In the rows, 128 means zero.
Each path below is one point turned by a fixed rotation once a step. After each direction that follows a path, write how fast that rotation turns it, in deg/step (0 if it stays still).
Each turn is a multiple of 5 degrees from 10 to 175, or 0.
Each row of a path follows its step; steps can be skipped.
path 1
step 9: [124 122 129 125 136 132 141 129 130 130 129 125 131 131 137 127 124 127
 126 134 132 136 128 131 129 136 127 131 139 120 126 129 122 138 133 131
 132 125 121 123 128 132 131 122 117 120]
step 12: [132 137 126 130 131 129 131 140 128 129 126 130 125 137 134 122 134 127
 129 126 125 140 127 129 123 134 126 116 120 138 133 123 129 121 127 134
 134 131 128 118 132 133 136 129 128 128]
step 13: [122 131 134 129 120 137 122 123 127 127 133 133 135 130 124 129 131 131
 132 129 137 122 133 125 128 129 132 128 135 126 129 127 128 118 131 118
 128 133 128 126 139 120 130 113 133 125]
step 17: [126 131 131 120 128 131 127 135 126 133 124 130 121 133 131 128 134 129
 136 130 115 120 124 125 135 127 134 127 127 132 134 129 132 129 117 119
 139 123 118 131 129 136 122 131 122 122]
step 19: [131 132 126 120 119 127 132 136 128 131 123 128 125 123 133 126 125 127
 125 131 129 118 136 123 122 139 138 130 126 116 129 138 130 126 123 114
 127 130 130 123 127 125 131 125 124 123]
step 29: [128 130 122 129 125 134 125 130 130 111 130 135 123 128 127 137 126 129
 124 130 124 124 119 125 125 128 121 135 123 128 121 129 132 128 132 121
 119 137 128 122 120 124 132 125 121 132]
step 35: [140 133 122 121 129 127 130 136 135 126 139 123 133 136 118 131 131 125
 119 129 134 128 123 132 127 131 131 130 119 135 123 130 131 135 130 132
 132 125 129 121 117 129 128 131 123 125]
[127 126 130 127 127 127 127 127 127 128 130 127 128 128 131 127 127 125
 131 126 129 128 126 126 131 127 126 127 128 132 131 129 129 127 127 128
 128 130 128 127 129 130 128 131 131 128]
70
[124 129 129 130 128 128 130 128 130 127 127 128 128 129 125 129 127 128
 130 126 130 126 130 127 129 127 124 127 127 127 127 129 124 125 128 128
 127 128 127 129 127 126 127 127 131 129]
140
path 2
step 3: [125 134 128 138 127 120 124 128 130 127 125 124 118 130 127 115 132 124
 133 127 121 121 133 119 132 131 132 125 126 131 135 125 120 123 125 124
 126 132 130 116 129 132 119 122 137 139]
step 4: [126 135 132 128 129 140 127 126 123 130 134 132 135 127 130 133 121 124
 132 124 124 116 131 141 136 125 122 135 130 132 133 137 121 128 129 128
 132 137 119 131 135 134 121 129 134 125]
step 12: [128 121 137 123 134 134 128 134 132 114 139 128 129 132 132 120 125 114
 133 127 122 119 130 131 126 125 130 122 123 136 137 125 129 133 126 116
 126 125 126 129 125 128 132 127 127 134]
step 13: [136 132 131 126 123 131 130 128 131 116 132 132 125 134 118 141 126 138
 128 130 127 118 122 123 140 131 132 128 120 123 126 138 122 135 133 133
 131 126 129 136 131 123 132 128 129 125]
step 14: [124 124 126 120 135 123 136 126 135 127 132 125 126 133 128 124 142 135
 129 138 121 121 126 131 124 130 126 118 140 128 134 135 126 125 124 132
 132 131 138 119 125 125 130 126 124 135]
step 21: [127 139 140 135 131 125 125 132 137 120 131 121 126 126 123 116 131 127
 136 124 132 126 122 126 124 133 124 135 126 131 126 133 117 137 126 123
 128 133 125 131 132 123 117 127 132 120]
step 22: [131 133 129 118 124 128 119 134 126 137 130 124 134 130 115 133 118 128
 123 133 126 127 125 135 133 121 129 127 139 131 130 135 120 125 123 137
 124 130 137 123 138 127 128 128 133 126]
[128 124 127 128 127 129 128 130 130 130 130 128 130 125 127 128 127 126
 125 126 125 128 128 130 127 128 129 127 131 128 130 128 127 128 128 128
 128 130 129 127 126 127 130 131 130 130]
175
path 3
step 1: [119 126 135 127 126 130 140 124 133 127 130 128 128 134 134 114 131 130
 134 130 127 125 121 135 130 130 119 137 124 129 126 124 132 128 125 133
 122 125 138 128 125 123 127 124 129 133]
step 7: [126 126 123 130 126 136 130 119 135 134 124 128 124 123 125 122 137 137
 129 133 137 130 129 134 128 125 121 125 125 129 125 137 133 123 131 128
 120 130 131 131 116 130 134 126 122 125]
step 16: [133 118 126 130 124 128 130 123 123 135 125 138 139 118 131 129 128 130
 126 126 126 127 123 123 128 122 127 123 132 126 117 130 125 117 130 121
 124 122 127 126 120 126 124 129 123 135]
step 25: [133 122 132 131 132 127 128 128 126 136 125 132 125 130 130 122 134 124
 121 131 117 131 130 128 120 133 131 129 129 134 131 123 120 123 128 132
 132 124 131 116 124 130 133 142 128 137]
step 26: [124 138 132 130 120 124 126 118 131 128 132 126 134 125 130 136 129 118
 128 128 116 122 125 127 123 130 121 128 124 122 136 132 129 122 135 129
 129 129 128 122 129 135 122 130 134 126]
step 27: [128 136 127 130 129 136 130 139 125 125 134 122 134 131 137 122 126 128
 133 125 127 130 130 122 132 129 118 125 129 132 131 125 122 121 128 126
 119 125 124 134 133 132 126 122 130 115]
step 34: [112 126 126 135 126 121 125 126 126 131 123 126 126 131 126 117 135 126
 134 130 127 133 126 137 127 131 121 135 126 129 127 126 129 121 117 131
 121 131 135 129 131 129 131 134 130 132]
[127 128 129 130 129 129 128 130 128 127 128 128 127 127 130 133 125 126
 130 127 127 130 128 126 128 129 129 127 126 127 130 126 128 130 130 128
 129 130 128 132 130 128 129 127 126 125]
120
[131 130 128 130 129 130 125 127 126 129 128 126 128 127 129 127 127 126
 128 127 125 126 129 129 129 128 129 128 130 129 129 125 127 123 130 129
 129 127 126 127 130 128 127 130 128 127]
10
[127 130 128 131 127 131 128 126 126 127 128 128 128 130 128 127 125 130
 128 127 128 129 126 130 130 127 126 130 130 127 129 128 126 129 130 125
 128 131 129 128 124 130 130 126 129 125]
110
[128 131 131 132 129 125 127 127 128 125 127 129 129 131 129 129 132 129
 126 131 126 129 129 127 128 129 129 129 127 127 129 127 130 128 128 127
 127 130 129 127 128 125 127 127 126 128]
90
